In the data rows, zero lies at 4.5, halfway between 4 and 5.
Here are some points:
[2 4 6 6 4 4 3 4 2 3 5 7 5 6 4 6]
[9 0 0 5 7 2 7 8 2 3 1 2 6 3 5 7]
[0 8 8 3 3 6 3 3 3 3 5 9 2 9 3 3]
[1 6 6 4 3 6 4 3 3 4 5 8 3 6 3 3]
[5 3 4 5 5 4 4 4 6 6 6 3 5 4 5 5]
[8 0 3 6 6 2 4 5 3 3 4 1 5 2 4 7]
[3 4 2 4 4 5 5 4 0 2 2 7 4 8 1 7]
[9 2 3 4 5 3 6 6 7 7 7 0 7 0 6 5]
[5 6 5 3 4 7 2 4 8 4 6 4 5 3 6 4]
[1 9 6 4 5 9 2 4 6 3 7 7 4 7 5 3]
[9 0 2 5 6 3 7 6 3 6 4 1 6 1 5 5]
[8 1 5 5 5 3 5 4 6 7 3 0 4 2 5 7]
[5 7 5 3 3 6 3 4 9 8 7 1 4 2 5 5]
[9 0 4 6 7 1 8 8 4 6 3 0 7 0 5 5]
[9 1 5 6 5 1 5 6 9 9 5 0 5 0 8 9]
[7 5 4 4 6 4 5 6 8 5 5 1 6 2 6 4]
[3 3 3 4 5 4 5 5 0 2 3 9 4 9 1 4]
[6 3 4 6 5 1 4 5 4 4 6 1 5 2 6 5]
[8 3 4 5 6 3 6 8 5 6 6 2 6 1 5 6]
[5 3 5 6 6 3 4 5 7 4 2 3 5 5 4 7]
[3 7 5 3 3 6 3 4 7 5 3 6 3 7 5 6]
[7 5 3 4 6 7 2 4 9 6 4 1 4 3 7 6]
[3 9 7 4 3 6 1 3 9 5 6 4 3 4 7 4]
[1 8 5 3 3 9 2 2 7 6 4 7 3 7 2 4]
[5 0 2 6 6 0 8 4 2 6 3 3 4 5 3 6]
[5 1 3 4 5 1 9 6 0 1 3 7 6 6 2 4]
[6 2 3 4 5 4 6 4 3 4 2 4 5 6 5 5]
[5 4 4 6 5 1 4 4 3 3 4 3 4 3 6 5]
[0 7 4 4 3 5 4 2 4 3 4 9 4 9 3 5]
[9 3 3 5 5 2 5 6 6 5 5 0 6 1 7 6]
[7 3 5 5 5 3 5 5 7 6 5 0 5 0 7 4]
[1 6 5 4 5 5 3 4 6 3 5 5 4 6 6 5]
[4 6 5 2 2 7 3 3 5 5 6 5 3 4 5 4]
[6 1 1 4 4 0 9 5 0 3 1 5 5 6 3 6]
[5 4 5 6 5 3 5 6 3 5 7 2 6 1 4 4]
[7 2 3 4 4 2 5 8 0 3 3 7 5 8 3 4]
[5 3 5 6 6 3 6 4 7 4 5 3 5 3 5 6]
[6 3 5 4 4 3 6 6 3 5 4 8 4 6 3 4]
[3 4 5 4 7 6 5 4 4 4 4 6 4 6 4 2]
[3 3 5 6 5 2 6 6 0 3 4 7 5 8 3 6]
[5 4 5 5 4 4 4 6 2 4 4 6 4 6 3 3]
[1 5 4 7 3 9 4 4 3 3 3 9 3 9 1 4]
[4 4 5 4 4 6 5 4 5 5 5 6 5 4 4 3]
[4 9 7 4 4 5 5 5 8 8 7 5 4 3 6 3]
Then 10 other points, each followed by its number:
[5 5 4 5 5 4 5 5 2 4 6 4 6 4 4 4] 0
[6 2 4 5 4 1 7 5 3 5 3 2 6 2 5 5] 1
[1 7 4 4 6 8 2 2 4 3 5 8 3 9 6 4] 2
[3 7 5 4 4 6 5 5 2 3 6 8 5 6 3 3] 3
[3 7 5 3 4 7 3 2 4 4 5 5 4 4 5 3] 4
[6 1 5 6 5 1 8 7 1 4 2 8 5 5 2 5] 5
[1 3 7 3 4 2 7 3 1 4 2 9 3 8 1 3] 6
[7 3 3 6 7 2 8 7 0 5 3 4 6 4 3 5] 7
[8 0 3 7 6 0 9 7 0 4 5 3 6 3 4 5] 8
[8 1 5 7 5 1 5 4 6 6 5 0 6 0 8 8] 9
Which two of these numbered points are nearest to each point below, ignoring the 2 directions in which the first points spread most? Their numbers follow each, nearest first.
[6 5 3 6 6 6 3 4 9 6 6 0 4 2 9 7] > 2 9
[5 7 4 3 3 4 3 5 7 6 4 1 5 4 6 6] > 1 4
[9 2 0 6 4 1 8 8 3 4 6 3 7 1 4 3] > 3 0
[1 6 3 6 4 3 5 5 3 4 7 8 4 7 3 4] > 8 0
[5 9 5 3 2 9 1 2 9 7 8 0 3 0 8 3] > 4 0
[3 7 4 5 6 8 0 3 9 4 5 4 2 5 5 6] > 2 9
[7 5 5 6 4 3 3 5 8 5 4 0 6 0 8 4] > 1 4
[4 8 5 3 4 7 3 5 6 5 7 6 5 5 4 2] > 3 0
[7 1 3 5 5 1 7 7 4 6 6 2 5 2 3 6] > 8 3
[0 4 4 5 6 3 7 3 0 2 4 9 5 9 3 3] > 8 1
[5 8 9 4 3 8 0 2 9 8 5 0 3 1 8 7] > 9 1
Here are 10 other points, each followed by its number:
[6 3 5 5 5 5 5 4 5 6 4 3 5 4 4 5] 0
[3 6 4 2 4 7 6 4 3 3 3 9 4 8 4 2] 1
[5 9 6 4 5 5 4 4 9 6 6 3 4 2 7 4] 2
[9 0 3 7 7 0 5 7 6 6 5 0 6 0 6 6] 3
[6 0 2 6 6 0 8 5 0 5 4 4 5 4 3 7] 4
[5 4 2 5 3 4 5 4 4 5 4 5 4 4 5 7] 5
[5 6 4 3 6 6 4 5 3 4 4 6 6 4 5 3] 6
[6 2 3 6 4 3 5 6 3 3 4 4 5 4 3 6] 7
[6 2 3 6 6 2 7 6 2 5 1 3 3 3 4 7] 8
[0 9 7 5 3 8 1 3 9 4 7 6 4 5 5 3] 9
The same question for these:
[5 9 4 5 5 2 5 7 3 3 4 6 6 6 4 5] > 2 6
[0 9 4 3 2 8 5 2 2 3 4 9 3 9 4 4] > 5 2
[4 8 4 3 3 5 3 1 6 5 6 5 5 4 6 5] > 5 4
[5 2 3 5 5 6 2 5 3 3 4 4 3 6 4 6] > 7 3
[9 1 6 4 7 0 4 7 5 6 5 0 6 0 7 4] > 3 9
[4 5 4 3 5 6 3 4 5 3 4 5 5 5 5 4] > 6 7
[1 6 6 3 4 9 3 2 6 5 5 6 2 7 3 4] > 0 4
[0 8 7 4 3 8 2 2 3 3 3 9 2 9 2 6] > 8 0
[4 1 4 6 6 0 7 7 0 3 3 5 5 7 3 5] > 3 9
[3 6 5 4 3 7 4 6 2 2 7 7 5 6 4 1] > 6 9
[4 3 2 6 6 4 5 5 2 3 4 6 4 5 4 5] > 3 7
